One vector is turned by the same rotation once a step. Each row is the vector after some number of steps, and that number follows the row.
The counts run from 0 to 856.
[123 112 150 122  73 167 139 137 137 118  88 101 126 171 144 155 137 122
 196 145 148 125 106 134 166 136 181 147 160 108 139 105 131 156 145 109
 157 172 140 155 104 114 160 167 140 123 120 121] : 704
[144 142 109  96  83 115 161 102 185 128  96 120 112 180 115 131 130 116
 157 124 157 143 125 156 107 133  88 131 149 114 126 119 113 121 183 132
 125 179 167 122 107 101 143 148 135 160 158 172] : 390
[161 108 112  69  97 151 191 105 156 114  83 109 142 139 131 129 112 126
 184 165 144 163 130 104 141 115 107 146 130 112 145 163  85 116 178 102
 130 148 153 109 120 118 151 146 157 154 128 110] : 109
[173  91 167  87 135 128 169 145 127 127 120 142 155 187 142 147 121  99
 163 109 154 134 128 144 170 118 159 143 145  97 167 140 137 160 163 105
 131 155 149  88 121 163 144 127  90 120 136  97] : 698
[131 122  89  63  77 172 170 107 166 134 101  93 135 169 125 122 117 125
 154 135 151 158 138 150 141 122 150 137 140 101 105 171 129 116 150 122
 161 174 116 105 150 105 146 141 153 152 119 129] : 439
[125 105 159 123  91 176 146 157 160 138  83  99 103 177 109 155 130 123
 146  93 182 134 121 164 176 131 157 154 150 104 123 100 103 172 157 122
 126 175 143 116 156 110 152 113 113 135 127 103] : 531
[129 121 147 146 102 130 171 158 148 142  61 105 137 183 119 164 126 164
 128 136 141 165 142 159 103 117 117 128 112 123 105 102  73 136 131 104
  87 163 164 144 113 109 172 165 125 138 134 102] : 472
[135 123 104  89 102 114 162 125 170 119 141 139 146 194 117 161 128 110
 161 126 145 161 132 193 119 131 122 154 153  99 125 112 126  98 183 127
 141 191 153 103 124 136 158 135  94 134 161 150] : 215
[133  94 159 113 103 154 161 124 120 130  53 112 137 161 152 139  96 141
 153 135 138 167 156 113 153 113 171 129 104 114 134 157 118 150 113  90
 130 148 128 130 138 143 158 161 133 126 105  58] : 312
[150 134 115 100 122 150 141 108 163 119  32 134 135 122 136 136  86 153
 137  79 142 152 157 100 165 112 104 155 115 119 136 153 113  95 173 115
 136 160 153 128 120 117 162 109 109 159 115  94] : 727
[127 109 108 115 132 166 161 169 133 152  75 109 156 149 141 155  85 180
 114 101 134 156 104 145 148  91 153 133 124 115 100 139 115 118 129 119
 101 154 179 109 136 152 158 133 104 136 121  49] : 688
[157 105 155 115 152  87 125 144 138 150  72 160 107 152 157 150  78 128
 129  89 146 155  93 141 138 115 119 104 134 127 141 148 134 124 151 121
 106 158 157 108  73 152 172 136  71 138 139  81] : 516
[143  84 108 109 110 128 172 124 124 122  77 115 135 155 151 171  91 132
 177 163 123 171 118 129 133 114 153 130 128 149 142 135  87 101 148  82
 116 149 153 115 120 143 168 169 143 104 110  68] : 211
[116 104 103  95  88 133 144 122 164 123  85 103  88 129 114 152  91 134
 150 138 139 187 109 155 126 123 121 120 131 128 112 130  86  76 162 136
 143 188 102 124 134 114 174 141 130 147 128  97] : 55
[165  91 154  90 108 151 179 136 120 134  75 115 162 176 156 128 106 139
 155 141 139 159 149 111 147 113 165 135 102  94 134 168 129 160 126  93
 124 135 136 109 134 152 148 165 128 127 105  72] : 90
[154 140 187 132 111 136 128 131 148 132  33 134 133 181 144 131 128 139
 130  86 143 125 158 121 147 127 119 140 120  98 138 126 149 158 141 116
 126 165 162 160  79 117 154 150  96 150 136 125] : 463
[130  98 159  97  89 159 176 161 143 156  93  85 143 178 130 116 137 139
 164 143 158 139 108 140 144 122 167 125 143  77 109 141 129 193 131 119
 130 156 146 127 111 129 143 164 129 144 144 107] : 198
[139 123 133 101 123  97 128 168 150 169  81 131 118 179 161 145  95 149
 116 104 122 168  88 172 110 115 141  92 116 117 107 146 142 109 111 130
 118 169 117 115  71 137 167 168  95 131 135 107] : 407
[146 108 136  75  95 143 159 123 132 116  89 117 165 158 158 145 121 118
 200 168 125 156 137 107 142 129 138 142 139 104 164 150 136 103 164 101
 161 154 143 145  77 146 153 185 130 130 127 115] : 656
[111 140  74  89 107 137 119 122 158 146  92 116 122 167 164 132  80 149
 141  97 123 146  98 170 138 109 154 114 140 118  96 160 170  88 140 133
 161 184 145 129 111 129 154 155 115 134 115 106] : 447
[163 128 118 102 111 130 136 128 181 129  59 120  78 155 122 157  91 126
 136  91 163 136  86 153 149 123 114 126 152 150 129 130  98  98 173 127
 113 158 146 103 106  85 170 107 130 156 115 129] : 450
[162 113 172 140 119 119 164 151 135 128  86 124 148 200 149 169 136 133
 152 114 148 120 116 147 139 128 127 148 155 127 145  91 108 164 153  88
  87 152 197 129  87 121 162 153 105 116 138 123] : 584
[135 116 144 146 125 145 160 160 130 125  87 123 149 175 131 175 120 151
 137 102 135 139 130 146 142 108 125 154 142 119 126  79 103 143 161 113
  93 165 215 135 114 136 163 130  88 122 145  91] : 363
[102 103 148 123  96 137 125 161 141 135 106 111 104 186 141 165 121 116
 168 115 140 146  85 181 161 128 179 139 164 108 119  97 134 140 141 125
 150 195 119 136 120 130 174 155  99 110 134 100] : 206
[136 108 121 115 106 147 167 155 145 139  93 113 121 192 113 170 110 143
 101  91 158 167 123 191 143 114 149 130 122 120  92 122  90 129 133 114
  98 172 134  85 167 126 160 110 110 124 117  81] : 34
[162 119 171 107 144  96 142 150 153 140  95 165 149 176 141 150 122 131
 123  86 149 151 130 156 124 121 112 126 132  95 137 129 136 135 161 124
 108 169 155 109  78 154 154 140  63 144 169 118] : 739
[140 140 180 159 108 136 129 135 145 139  34 133 115 187 150 148 113 147
 129  76 146 128 143 139 150 128 134 143 121 117 123 108 136 162 138 116
 117 172 170 159  90 106 162 145  94 139 125 108] : 685
[148  97 170 114 106 130 171 134 140 124 109 128 145 187 131 151 147 103
 186 136 154 131 131 142 141 126 131 161 155 102 158  95 116 161 179 109
 123 168 185 131  99 135 152 154 108 123 155 134] : 261
[143 132 111 103 106 151 127 109 170 123  54 111  72 144 124 148  89 129
 145  86 165 129 106 141 175 121 121 133 150 138 122 130  99 110 181 127
 127 169 143 120 123  80 163 100 130 157 108 125] : 228
[169 131 150  78 105  99 133 120 181 146  79 142 108 178 145 121 119 105
 152 109 155 151 106 153 120 134 109 107 142  97 138 158 145 114 156 130
 151 162  95 119  63 116 155 155 110 159 145 165] : 65
[136 123 117  83 117 159 169 175 159 169  96 114 183 145 152 126 119 162
 126 118 139 155 106 142 135 102 133 130 131  72  98 164 146 124 143 140
 124 159 161 123  94 156 135 145  95 157 169 112] : 22
[122 121  86 108  91 134 169 102 162 135 103 101 110 166 116 153 111 127
 174 145 149 143 122 172 115 117 109 142 148 126 121 119  94 124 183 138
 119 183 194 125 133 102 150 143 145 150 144 125] : 714
[176 101 165  87 108 108 159 164 144 126 105 129 124 212 134 162 136  97
 154 126 162 165 101 172 130 145 150 117 142 120 138 125 112 133 131  96
 116 148  95  75 107 125 166 150 114 117 127 130] : 368
